In the rows, 128 means zero.
First come named moves, each a turn or a mirror, each shown by rows before and after it. For each pair of rows after them, which moves, in which order, take the first row to the second? The first pair is done for you.
move V:
[116 122 143 155 141 117 127 108  98 147 130 141 126 140 148 119 147 155
 157 193 149 147] -> [ 93 125 137 171 137 111 113 129  86 157 120 142 143 124 142 131 142 154
 132 185 125 153]
[120 117 114 145 125 109 113 135 129 148 128 138 134 133 129 146 133 154
 103 123 122 153] -> [145 120 119 133 134 103 126 110 138 138 141 140 120 151 142 125 140 144
 129 138 154 143]
[118 115 139 103 113 108 126 102 123 112 148 107 102 129 140 111 162 161
 175 150 182 153] -> [ 75 113 122 129 103 116 106 159  96 131 115 100 139  87 125 143 147 178
 118 124 120 162]
move D:
[122 142 106 146 133 122 115 116  89 122 137 122 117 128 122 125 148 164
 128 141 115 137] -> [121 145 108 143 134 123 112 123  95 116 140 125 119 124 123 130 145 164
 128 130 113 137]
[124 106 141 180 156 123 129 135 111 163 124 151 156 114 140 124 116 145
  44 161  91 129] -> [ 98 128 149 137 107 116 113 175 105 142 142  97 146  63 112 113 158 101
 105 114  68 124]
[152 151 148 100  87 155 147 134 153  76 175  82 125 140 101 102 143 168
 156 146 179 142] -> [155 136 136 125 120 164 154 117 160  85 157 124 136 172 114 115 112 198
 105 165 182 147]
move Y:
[121 130 122 118 156 133 170 107  66 136 102 137 135 139 133 126  98 134
 155 187 122  83] -> [132 144 118 114 143 155 183 117  77 123 102 139 139 141 132 129  86 139
 140 180 114  71]
[142 122 142 114 126 112 132 101 135 104 151 119 113 141 129 110 138 155
 145 152 167 150] -> [154 143 141 118 123 147 140 120 147  85 142 119 122 144 123 113 123 152
 123 129 156 139]
[150 145 122  97 138 151 164 108 127 116 143 111 119 151 134 108 112 149
 141 169 182  97] -> [149 138 124 100 136 144 160 104 122 119 143 117 112 148 133 107 117 155
 146 178 186 105]
move J:
[144 131 136 131 138 146 158  95 141 107 127 131 132 164 132 120 118 156
 130 153 162 113] -> [153 102 133 136 159 122 139  94 154 147 128 154 109 162 150 122 130 117
 131 136 138 127]
[ 93 135 119 160 125 132 149 131  66 123  98 127 146 110 117 129 114 125
 157 154 139 103] -> [122 141 120 162 141 160 164 127  85 115  94 145 137 129 128 131  94 112
 152 149 144  82]
[158 147 138 116 115 143 148 108 144  90 143 122 127 151 120 113 136 133
 159 133 171 114] -> [161 126 142 123 131 126 140 103 158 127 137 152 109 153 147 118 146  94
 156 111 147 118]
Pairs:
(2 to 3 moves a pair)
[ 90 100 105 142 138 118 133 105 116 166 133 125 130 138 154 107 165 136
 149 190 163 160] -> [ 94 144  97 143 121 192 149 159 141 127 109 131 166 124 126 141 131 152
  77 123 120 138]  V then Y
[121 110 109 133 139 114 132 138 126 150 111 146 131 112 158 153 119 139
  82 135 114 137] -> [104 126 127 107 105 104 132 152 103 123 131 101 140  90 141 134 141 139
 138 144 135 136]  D then J then Y
[162 135 122 134 132 184 119 155 135  80 149 105 121 121 111 137 112  99
 154 113 160  85] -> [127 117 120 144 140 141 112 144  87  96 148  84 137 120 110 132 112 133
 169 170 171 101]  V then Y then J
[131  89  75 142 175  99 141  55 135 186 127 168 111 162 141 102 100 109
 135 176 147 114] -> [ 48 114  69 139 112  97 102 151  84 167 125  86 167  80 102 123 120 134
 133 134  81 140]  V then J then D
[ 88 129 122  79  98 131 156 160  76  71 129  88 119  96 123 112 126  86
 181  74 114 121] -> [ 97 113 131  81 112 106 158 120  61  73 137  94 109 117 135  98 135  93
 206 121 143 119]  Y then J then Y
[133 157 129 119 105 148 140 147 117  64 135  95 140 136 120 115 138 148
 127 125 166 112] -> [118 109 128 121 129  83 114 113 108 126 135 115 101 133 148 105 164 109
 161 150 162 132]  J then Y then J
[106 149 114 132 139  46 138  75 107 147 100 127 154 129 146 128 112 150
 127 119 159 136] -> [108 153 112 137 131  66 121 107 133 156  93 140 151 110 147 146 109 118
 103  66 115 141]  Y then J then J
[148 136 141 147 135  85  95 133 114 128 151  97 113 156 140 122 154 117
 160 149 155 136] -> [125 147 136 159 136 101 105 149  95 122 136  84 141 150 133 131 132 158
 127 163 148 138]  V then J then Y
[107  67 135 163 152  49 103 104 105 180 124 139 101 127 129 128 150 143
 152 163 133 168] -> [200 118 143 127 149 144 139 101 206 126 139 176  70 165 125 122 138 104
 133  86 140 115]  Y then J then V
[126 157 102 102 105 161 115 158 120  98 144 101 145 114 110 128 148 129
 127 102 125 152] -> [133 134 112  93 116 132 114 128 114 113 163 103 120 129 125 111 161 121
 170 131 150 156]  V then Y
[135 102 132 166 166 109  98 129 108 169 126 159 130 117 131 126 118 140
  81 129 112 176] -> [147 106 143 139 155 111 114  97 110 118 148 136 118 145 126  95 132 161
 130 176 176 166]  J then V
[148 138 144 143 137 132 145 115 131 113 142 143 113 159 125 126 109 170
 116 150 159 139] -> [138 121 142 149 142 108 130 109 112 132 140 142 117 151 127 124 112 173
 126 164 151 156]  V then Y then V
[114  64 125 180 155  92 139 120 129 170 114 141 134 100 100 166 145 119
  92 133 114 170] -> [120  97 124 173 138 131 146 154 138 136 111 135 151  94  87 179 125 137
  60 104 102 157]  Y then J
[101 122 120 110 123 124 140 103  83 127 132 101 133 123 126 129 129 126
 193 159 151 120] -> [115 115 112 112 129 129 116 119 115 162 121 133 111 114 135 142 137  71
 161  94  94 126]  Y then J then J
[ 86 109 127 109 115  95 113 160 147 164 135 166 114  92 163 114 156 111
 124  59  78 163] -> [ 69 139 129  96  85 125 122 183 128 122 137 122 146  85 134 116 143 165
 110  69  96 164]  Y then J
[129 169 113  93 115 142 114 112 158 116 155 116 131 112 144  88 131  89
 152  81 131 118] -> [ 95 165 110  99 109 123 110 123 112 110 144  83 163  94 130  88 128 135
 151 119 139 131]  V then Y then J
[139 142 133 106 110 132 134 131 141 109 145 100 111 122 117 114 150 108
 167 116 138 138] -> [144 156 130 105 112 154 147 141 138  87 130 104 126 132 123 117 125 122
 143 107 135 125]  V then J then V
[ 86 132 111 163 148 133 133 145  81 147  85 145 175 110 120 155  84 172
  67 157  99 124] -> [ 90 105 110 165 168  99 127 109  81 179  87 156 154 127 137 147  94 158
  97 174 113 120]  J then Y
[205 160 121 115 141 178 138 124 198 120 138 160  98 159 119 134 105  88
 128  90 146 106] -> [ 93 117 113 139 128  77  99 145  79 145 141  81 142 105 102 127 128 166
 159 190 158 174]  V then Y then J
[115 103 109 143 159  87 110 130 125 178 104 167 119 110 168 121 140  88
  95 114  89 162] -> [ 73 137 122 114 101  95 113 160  81 115 124  86 153  84 129 101 150 143
 138 135 121 167]  D then J
[116  84 126 130 125  99 129 102  97 165 120 142 141 111 149 114 129 104
 168 160 141 119] -> [159 110 126 117 123 148 139 112 147 147 123 167 122 125 150 112 125  71
 149 104 121  93]  Y then J then V
